In the rows, zero is written as 128.
Each named turn below is shown by a few rows before and after it. Which turns, in which order, take the first row of each later pair to the second? The first pair is answered.
Nit:
[105 158 147 135 133 131 126 113] |-> [116 158 145 113 131 145 117 120]
[119 104 127 119 158  95 166 104] |-> [ 90 146 131 170 132 107 162 131]
[159  71 148 109 142 108 156 137] |-> [128  98 152 171 128  92 167 144]
[122 166 125 129 121 132 132 141] |-> [137 151 124  97 129 138 129 134]
ruvan:
[129 143 122 127 136 126  87  98] |-> [129 148 122 115 135 128  90 100]
[ 89 105 101 173 111 115 111 129] |-> [ 88 153 129 160 145  87 127 117]
[121  97 139 168 100 121 134 126] |-> [120 133 161 159 126  99 148 116]
resem:
[135 125 117 144 124 129  83 116] |-> [126 127 112 150 113 122  90 122]
[151  86  94 106 162 113 105  81] |-> [110  91  68 118 119  88 125  98]
[135  95 106  93  87 154 123 159] |-> [157 100 117  78 120 162 106 141]
sog:
[125 163 136  88 127 145 125 140] |-> [123 164 136  87 119 145 129 143]
[151 168 146  84 135 155 133 137] |-> [149 158 145  79 118 154 145 145]
[158 111 169 154 126 159 132 133] |-> [144  89 157 121 116 117 169 126]
[159 104 133 134 142 165 100 122] |-> [143  76 126 111 109 147 138 133]

(two turns a pair)
[140  85 149 154 134 144 136 119] |-> [121  87 141 141 124 112 160 118]  Nit then sog
[121  70 118 151 101 133 125 124] |-> [124  81 113 145  91 152 116 137]  Nit then Nit
[135 149 115  72 142 118  98 127] |-> [137 125 113 137 117 161  72 143]  sog then ruvan
[132 132 152 142 153  95 152 109] |-> [126 144 150 121 135  94 164 122]  ruvan then Nit
[143 171 112  66 124 122 138 151] |-> [144  74  85  94 120 110 130 129]  ruvan then Nit
[ 88 104  85 120  97 109 145 144] |-> [106 152  85  96 156  99 108 114]  sog then ruvan
[113 119  82 121 144 110 137 105] |-> [116 111 109 169 114 153 150 137]  Nit then resem
[123  91 139 122 101 115 161 136] |-> [119 108 151 139 118  99 167 124]  ruvan then ruvan
[ 96 144  96 146 103 109 135 148] |-> [112 164  91 116 119 126 107 147]  sog then Nit
[160 183 143  60 117 190 120 155] |-> [176  39 110  84 136 159 109 107]  ruvan then Nit
[ 94 113 125 111  76  85 184 144] |-> [110 123 118  76  61 124 169 161]  Nit then Nit
[111 111  95 148 127 108 102 119] |-> [118 133 133 172 145 101 126 116]  resem then ruvan
[127 129 131 127 106 151 124 129] |-> [129 106 130 136 122 139 122 111]  Nit then ruvan
[ 94 188 122 147 103 142 103 156] |-> [111 158  97  73  96 144 103 153]  Nit then resem
[119 143 116 189 162  93 106  86] |-> [163 125 141 188 155 169  96 108]  sog then resem
[111 166 128 153 137 108 129 109] |-> [138 149 151 162 130 162 123 125]  sog then resem
[139 110 148 158 164 181  99 130] |-> [114 115 120 149 108 190 105 161]  resem then sog
[ 90  94  90 165  82  97 123 140] |-> [ 95 175 131 111 125  63 155 129]  ruvan then ruvan
[113 132 100 141 127 106 139 101] |-> [128 149  95 113 110 147 121 121]  Nit then Nit
[150 114 133  81 120 157 131 124] |-> [136  80 112 110 126 121 131 104]  ruvan then sog
[ 96 136 122 144 162  46 138  81] |-> [143 199 145 129 167 161  72 114]  ruvan then sog
[117 124 101 108 107 130 120 138] |-> [122  97 112 118 109 132 134 135]  Nit then resem
[ 96 116 117 169  81 124 111 142] |-> [125  69 141 117  99 113 153 129]  resem then sog
[136  88 129 164 145 131 121 105] |-> [121 160 151 169 144 129 129 120]  ruvan then Nit
[133 164 123 111 150 141  85 132] |-> [142 124 115  85 153 135  92 123]  Nit then ruvan
[116  86 124 128 107 105 165 119] |-> [129 133 136 159 165 105 121  91]  ruvan then sog
[110 122  99 115  98 123 131 141] |-> [111 110 101 113 111 113 137 130]  Nit then Nit
[120 189 140 154 177 120  75 112] |-> [139 161 135  72 188 106 100  99]  ruvan then Nit
[145 144 106  92 180 123  72  94] |-> [128 113 103 129 180  85  94  81]  ruvan then Nit
[168 123 169 101 204 111 138  91] |-> [148 181 175  70 160 119 166 128]  Nit then ruvan
[164 132 168  75 120 149 140 153] |-> [158  78 157  84 125 120 154 135]  Nit then ruvan
[119 100 119  88 124 100 152 113] |-> [ 95 103 116 148 102 100 149 122]  ruvan then Nit
[126 108 157 133 124 129 154 140] |-> [118 132 136 109 148  97 137 117]  resem then resem
[113 119 151 120  85 134 171 142] |-> [135 147 149  78 155 113 135 103]  resem then resem
[166 139 176 153 142 190 136 143] |-> [166  89 167 105 133 157 179 134]  Nit then sog
[110 135 103 132 126 113 115 124] |-> [113 151 114 143 132 122 113 122]  sog then ruvan
[106 106  72 109 115  96  95 120] |-> [102 140  93 121 147  68 107 105]  ruvan then ruvan
[135 141 119 143 132 148  97 113] |-> [115 129 107 137  93 139 120 130]  resem then sog
[149 147 126  99 140 133 112 146] |-> [128 139 133 143 151  92 132 129]  Nit then Nit
[106 182 118 126  66 163 134 163] |-> [113 217 112 117 140 116 102 110]  sog then sog
[146  84 133 143 137 139 126 118] |-> [125 124 127 139 157  93 131 102]  ruvan then resem
[ 97 134 101  94  96 128 110 137] |-> [ 98 132  92 111 118 124  87 122]  sog then ruvan
[113 182 113 136 128 106 132 130] |-> [110 154 122 136 114  94 167 131]  resem then sog
[141 159 175 115 148 131 156 123] |-> [145 102 158  96 141 118 166 117]  ruvan then Nit
[150 143 143 150 144 167 107 111] |-> [164 115 145  99 141 157 132 113]  sog then resem
[ 99 119 113 155 102 107 136 129] |-> [111 162 123 117 135  91 131 113]  sog then ruvan
[151 183 152 137 125 182 103 130] |-> [128 121 129  90  64 143 173 148]  ruvan then sog
[118  89 102  52  95 130 145 169] |-> [ 98 144 112 124 185  52 118 102]  sog then Nit
[128 101 143 138 136 136 129  92] |-> [128 118 157 139 143 134 137  91]  sog then ruvan
[123 180 142 116  93 150 152 161] |-> [115 137 128 182  84 153 132 154]  ruvan then ruvan
[128 177 156 158 150 136 135 133] |-> [157 144 149  99 171 142 130 118]  Nit then Nit
[143 137 157 169 124 140 134 134] |-> [132 134 148 140  94 136 154 151]  sog then Nit
[117 144 113 177 160 121 103 126] |-> [105 149 135 182 135 118 146 146]  sog then ruvan
[126 113 130  80 102 172 106 145] |-> [144  96 144 108 168 142  90  95]  Nit then sog
[116 165 131 168 120 152 136 135] |-> [139 127 115 144 120 180 111 135]  Nit then ruvan
[115 106 104 127 103 141 120 134] |-> [112 128 112 149 111 152 109 136]  ruvan then Nit
[122 179 158 100 137 103 171 133] |-> [131 136 125  73  86 152 151 161]  Nit then ruvan
[147  59 118 127 109 160 122 141] |-> [129  67 135 180 134 117 139 119]  ruvan then sog
[ 98 125 143 149 125 106 149 105] |-> [115 134 167 126 133 125 161 112]  resem then ruvan
[126 151 153 128 143 101 161 113] |-> [127 161 157 150 145 116 143 117]  resem then sog
